rotation ticks, each row followed by its count of ticks:
The counts run from 0 to 102.
[  6  56  51  -4  13   9  -9   0 -14   1  -6 -51  29  -9 -11  -1   0  -2
 -31  -4  27 -23 -24   9 -35  36  -5  62   9  12  11 -11  19  -4 -21 -12
 -14 -10]
45
[ 10 -13  31  10  22 -11  13 -33  31  10  34 -41  -5   3 -36 -30  18   1
 -58 -22  -4  24  13  29 -14  23  -2  25  -8 -33  18  -6  50 -20 -10  12
   7   6]
86
[ -4 -21  30 -19  -6  14 -11  23   9  18  17 -18  30   0 -30 -45  16 -12
 -12 -19  40 -13  -8  19   7  42 -22  35 -26 -40  18  -8  10  -4   4  31
 -57   7]
50
[ 12 -34  18 -17  -5  30  -1   4 -15 -16 -11   0 -42  -1 -38 -14   9  19
 -21  -9 -31  60 -49  23  19  19  -2  36 -32 -17  -1  -8  19  -1 -20   1
  26  33]
79
[  7 -17 -21 -11   6   5  34   2  19  -2 -24 -27  20 -12 -16   0  19   6
  37  -6  32  12   4  15 -22  33  -2  35 -17 -12   4 -24  11 -28 -42   6
 -37 -57]
57
[ 14 -11  38 -23   0  30  -2  -4 -25 -42  -6 -26 -27   3 -40 -15   8   2
  -6 -12 -24  49 -43  22  41  19  10  52 -22   5   0 -12  16 -12  -6  -6
  20  31]
80
[-13 -32  15 -35   7  23  42 -15  32 -31 -14   4   3  -9 -30 -21  24  13
  25 -19   9 -10 -43  21  33  -5 -14  30 -54 -20  -6  -1  -2 -18 -14  13
 -20  -7]
14
[  0 -34 -13   0  10  39  17   2 -18 -32 -32   7  -4 -12  -4 -12 -15  18
  49  -1  13  15 -38 -27  26   2 -18  26 -53  -9 -34 -15 -14 -10 -32  13
 -27   4]
66
[  7 -10 -18 -16  51 -19  35 -50  47 -17 -34  -5   8 -34  -2   1   9   8
  13   3  13  25 -11  19 -28 -14   9  -1 -29  -4  14  -3  -2 -24 -42 -23
   8 -37]
18
[ 14  -2  21 -18 -30   8  24 -16  15 -15  -5 -51   7 -23 -19   6  42  42
   0   0  10   7 -18   8 -15  55  11  40 -12 -16  -4  -9  55 -23 -13  -1
 -10 -22]
6
[  1  -8   9  24  49   0  19 -58   7 -15  12  -4  30 -21   2 -14 -36  -4
   4 -10   3  -3 -11 -18   1 -46 -28   9 -52 -19 -11 -18  -4   6 -25  39
  -4  15]
23
[ 13  27  47  31  14  17 -33  -1 -47   9  20 -14   5   7 -25 -24 -20   2
 -38 -25   6   2 -29 -18  16   9 -32  35 -22 -17   6  -4   6  18  -5  26
 -17  57]
37
[ -7  31  45  13  32   6 -34   5 -15  15 -11  24 -39  11 -24 -27 -19  16
 -42 -28   1  -2 -55   0  -3   6 -18  19 -14 -13  22  28 -10   2 -19 -24
 -11  40]
39
[ 10   7  -4  -2  32  -5  12 -24  -3 -26   2 -48  50 -16  11   0  -6   2
  36  -8  51  -6  13 -25   6  17  -8  16 -24  -7 -11 -27  10 -20 -20  16
 -53 -42]
59
[ 22 -17   8  12  43   9  -7 -36 -32 -17  27 -37  -6  -6 -11   0 -11  50
  16 -18 -23  22   4 -41  23   4  -7  17 -15 -14 -16 -25  40 -10 -30  23
   6   7]
73
[  4  19  47 -17  31  29   0 -21 -18 -44  -1 -29 -20   8 -29  -2   1  19
 -14  -6 -12  26 -37  13  36  13  11  42 -13  15  -8  -7  19 -19 -10 -18
  20  16]
81
[  3  34  17  30  20   7  34 -32  19 -12 -28 -32  40  -2  -9  -1   9  -6
  -6 -10  41  -9   2  32 -24  -2  -2  53 -22  25  -2 -19   1 -27 -10  -1
 -26 -22]
96
[ 26   3  13  46  20  -8 -27 -13 -32  27  26 -15 -20  21 -34 -23  -1  21
 -26 -31 -22  33   9  -4 -15   6 -29  25  -7 -31  12 -18  33 -16 -39  24
   6  24]
35
[ 17  41  35  -2   1  13  -9  18 -17  -2  -5 -24 -17  25 -50  -9  33  15
  -5 -32  10  13 -13  29  -4  40   1  58  18   1  17  -5  21 -28 -27 -24
 -12 -10]
43
[  1   4  17 -16  19 -30  -7   5  32  33  17 -15   5  -6 -16 -31  11   6
 -51 -15  12 -23  -9  16 -51  45 -19  19  -2 -42  27   8  30   3 -19  -1
 -34 -14]
48
[  5   2   8   0   4   6  21   6  32  -5 -30  -2  -2  -8 -40 -31  25 -30
 -21 -15  36  54 -15  60  -8  12  17  25 -28  -1  24   0 -15 -31   5 -12
 -22   2]
93
[ 10 -26 -17  23  50 -15  -5 -16   6  -2 -17  47 -29  -1 -21 -36 -11   7
   4 -24  -1  54 -23   1   5 -30  -2 -20 -44 -30  20  -1 -23 -12 -34   2
  -2  18]
26
[ 37 -18 -33   2  28 -11  -4 -18 -17 -12 -36 -13 -22 -37  10  11 -12  43
  12   8 -16  54 -18 -26 -26  22   9  -2 -28  -6   2 -23  18 -16 -52  -9
  14 -10]
70
[  3  -2   4  30  12  -4 -12   6  -8   2   1   8  27  11 -20 -29  10  -9
  27 -42  45  16   2   1  11  -3 -33  12 -41 -32   9 -10 -20 -26   5  35
 -62  10]
102
[ 11  42  12  37  51 -35  -1 -35  22  -2  -7 -24  42 -23  11 -12 -11  -6
 -25 -18  47  -5  11   5 -44   2   8  -6 -22  -8  25   3   0 -17  -7  -7
 -37 -11]
98
[ -7  34  54  22  37  14 -45   2 -26  -4  18   3  -9  14 -17 -16 -23   9
 -36 -25   3   2 -37 -13  13   6 -18  23 -15 -13  15  20 -12  12  -6   0
 -20  45]
38
[  2  11  30 -33 -10  19  -4  11  -3 -23 -40  -7 -15 -15  15 -11  -4  29
 -28   6  17 -12 -72 -19  -9  47   9  25 -30   2  -4  24   6   0  -6 -31
 -24  18]
2
[  0 -40  11 -41   4 -11  13 -18  46   1   5  -5  18 -43   1 -28  16  17
 -29  -2  11  -6 -29   3  -5  25  -6 -12 -50 -49  21  15  14   2  10  19
 -26  14]
11
[  4  41  50   7   1  16   1   4 -14   0  -7 -37   0  15 -29   2  15  15
 -17 -20  14 -10 -23  20 -19  31  -7  71  12   4  -3 -15  25 -18 -31 -11
 -17 -12]
44
[-21  18  54 -10  36  13  10 -25  22 -14  17 -16  14  10 -23 -39 -14 -21
 -46 -12  25 -16 -24  21  24  -9 -11  32 -27 -12   6   1   9   0  29  12
 -25  36]
89
[ 13 -15 -10  43  -8 -17  -6  -4   2  22  -1   5  32 -11 -10 -27  11  -9
   7 -33  39  21  14  12 -23   3 -23  13 -55 -40  17 -11  -9 -15  -5  47
 -55  12]
101
[ -3   3   9 -37  17   1  14  24  30 -14 -42   1  21 -29   7 -22  -4 -21
  -6   6  56  -5 -49  11 -22  26   3  17 -28  -7  12  15 -32  -6 -14 -22
 -46 -21]
54
[ 12 -54 -30  -3  27  -4  -7  10   3 -10  -2  16  -9 -13 -10 -33  -2  25
  45 -18  21  30  -2 -24  31  14 -22 -17 -47 -45   4  -9  -9 -20 -21  27
 -44  -3]
64
[  8  10  -4  45  35 -42  -1 -23  32  20  -9   1  23 -14   7 -26  -4   1
 -18 -25  36   3  15   5 -52  -2  -6 -13 -26 -29  28   1   5 -27 -23   4
 -33 -15]
99
[ 21 -24 -28   0  30 -13  36 -46  37 -12 -24 -14  17 -42 -11  -2   9  -2
   7   2   1  43   0  27 -31 -10  13  -2 -38 -12  16 -19   5 -22 -38   7
   9 -33]
19
[ -6  -7  13  -1   7   7  22   6  45   2 -41  17 -12 -11 -25 -36   3 -26
 -43  -8  26  23 -39  61 -31   2   5  18 -35 -12  20  20 -13  -7  -4 -14
 -19  19]
92
[-17  -4  37 -29   7  12   1  25  19   3  12 -15  22  21 -28 -34  11  -9
   1 -31  46 -30 -11  15  16  32 -26  28 -24 -31   5   9  -3  -6   7   7
 -62  -3]
51
